In the rows, 128 means zero.
Where one turn sends some rows of the set: a few examples, then the rows asked
tobel: [107 116 129 144 109 117 164 164 116 134 115 112  85  89 147 131 130 152
 144 122 134 131 114 143 110 114]
pinud: [146 118 108 150  85 148 134 132 154 147 104 114 107 162 136 112 165 110
 164 112 127 107 120 139  61 137]
kono: [142 122 144 171  97 134 134 125 136 125  87 121 141 106 146 123 160 109
 148 122 136 104 145 122  93 166]
futos: [121 117 147 119 140 137 142 145 124 135 109 134 134 164 143 135 113 156
 160 119 108 128 113 118 121 110]
zako: [141 125 105 145  72 155 139 142 149 149 104 112 104 151 130 117 171 111
 168 124 121 104 124 135  63 135]
gosut: [136 118 140 161 103 130 138 120 139 117  91 121 142 112 156 135 175 110
 150 124 133 101 144 119  97 161]
Lib: [147 118 133 171 116 130 133 123 130 112 100 124 139 107 152 132 164 107
 145 116 135 108 136 120  97 161]
kenak: [133 106 125 143  79 149 151 149 140  96 139 124 111 107 116 120 174 131
 138 109 138 112 133 121 102 111]
Vusi: [134 127 153  92 117 107 162 131 136 152 126  85 134 134 124 109 126 158
 179 138 111  78 137 133  84 119]
bagub: [131 140 139  93 136 108 158 129 133 143 125  97 137 119 127 100 121 150
 172 134 117  63 134 138  96 128]
nafa: [139 112 115 143  75 147 131 143 150 157 111 116 102 164 129 113 168 122
 166 111 133 106 129 141  66 140]
zageg: [118 124 110 124 122 149 151 141  91 142 117 109 118 104 110 142  97 153
 146 125 100  72 119 126  86 136]
dosop: [112  87 141 124 118 110 171 116 138 139  92 130 129 133 155 136 138 153
 155 145 156 116 118 124  77 142]
miri: [142 103 131 145  82 143 148 149 130 101 152 119 114  99 107 111 169 137
 146 111 146 113 133 126  94 128]
pulib: [115 103 150 113 148 127 137 147 127 147 113 126 143 160 134 138 113 155
 157 126 100 108 122 115 112 111]
dogo: [120 135  92 120 130 141 145 149  97 141 117 110 123 112 134 136  91 148
 154 132 102  80 120 134  95 124]
dubof: [105 103 144 130 108  96 173 128 130 132  84 114 131 141 160 122 133 151
 150 143 148 121 114 123  85 145]
nev: [146 125 138 163 107 133 129 124 121 112 101 125 146 109 148 132 166 110
 151 119 127 111 139 119  96 169]
Dum: [129 108 135 146  82 152 140 147 139  93 136 122 110 109 109 107 176 140
 140 109 139 111 131 124 103 127]
Funal: [136 101 124 133  84 149 141 137 136  94 145 121 109 112 112 113 172 139
 138  97 138 104 135 128  92 119]
Lupu: [128 142 150 103 131 105 149 125 151 153 133  93 126 114 118 105 125 142
 171 136 118  70 136 133  82 124]
Kulom: [140 122 127 163 107 127 135 116 134 116  87 115 144 107 150 133 165 101
 143 122 133 106 134 111  96 150]
nit: [152 120 108 150  81 149 128 133 154 156 104 117 107 155 130 110 161 108
 162 118 122 110 123 133  65 127]
vepav: [107 124  97 126 116 144 145 143  97 135 123 112 119 112 124 149  91 146
 144 128 107  77 128 122  78 129]
Zodo: [119 115 133 136 120 127 161 167 127 146 122 134  87  85 140 141 132 141
 155 125 138 133 118 145 105 117]
gev: [134 120 125 103 110 122 173 165 112 146 103 128  78 136 119 114 155 137
 173 136 132  87 109 125  77 162]
deka: [115 121 136 110 137 125 148 146 123 140 123 127 143 166 149 122 114 156
 156 128 110 105 122 127 123  98]
bogi: [130 126 126 113  97 108 178 168 112 147  97 108  76 134 128  99 144 136
 164 133 128  87 110 127  82 149]
regus: [138 119 131 137  80 148 153 145 131  93 144 111 115 103 115 110 175 128
 147 103 137 117 128 129  98 112]
Tafe: [141 110 128 174 110 125 124 126 130 128  93 127 136 113 147 136 162 111
 145 127 140 107 138 112  98 165]
zeka: [109 120 143 118 129 118 137 156 122 144 105 121 139 160 150 147 113 153
 153 123 101 112 135 122 121 109]
Tema: [142 108 123 139  86 148 151 147 134  92 148 122 108 111 112 109 171 131
 142 100 141 109 127 129  90 120]
vosid: [124 132 159  98 129 111 157 122 150 157 121  99 134 127 107 104 125 156
 167 128 117  72 128 134  85 124]
Romog: [116 123 155 121 133 126 142 149 114 140 130 132 134 174 148 132 126 146
 158 128 103 110 126 111 123 111]
nez: [131 120 156  90 139 117 151 136 138 154 122  97 130 126 109 112 120 153
 177 125 107  70 135 133  80 132]
tupap: [144 110 110 156  71 162 134 134 144 151 103 111  99 155 131 108 165 122
 159 122 126 104 123 133  67 132]
pigeb: [113 121 152 129 139 135 141 145 119 151 115 129 137 161 138 137 118 155
 152 126  98 116 114 119 125 110]
fipi: [122 115 116 120 137 148 142 153 101 144 123 105 123 102 113 147  95 151
 159 129  94  87 121 125  86 125]
bon: [127 125 100 121 128 152 148 141  96 135 110 106 106  98 121 142  93 154
 157 122 106  83 116 127  86 135]
Buril: [137 123 107 138  77 151 136 135 143 144  97 109 104 164 136 114 171 110
 161 105 122 102 122 137  68 131]
Zami: [142 131 160  91 133 112 161 122 149 147 113 101 126 123 116  98 122 150
 177 123 124  76 130 132  87 129]
Bel: [121 127 102 117 126 130 142 155  99 130 117  97 113 100 115 143 103 155
 151 140  98  77 125 116  94 125]

zeka turns into Bel
futos turns into bon
Where do these go?
gev turns into dosop
pulib turns into fipi
vepav turns into Lupu
Kulom turns into regus
zako turns into gosut
zageg turns into vosid
nafa turns into Tafe
tobel turns into bogi
kono turns into Dum
nev turns into Funal
Tema turns into pinud
dogo turns into bagub

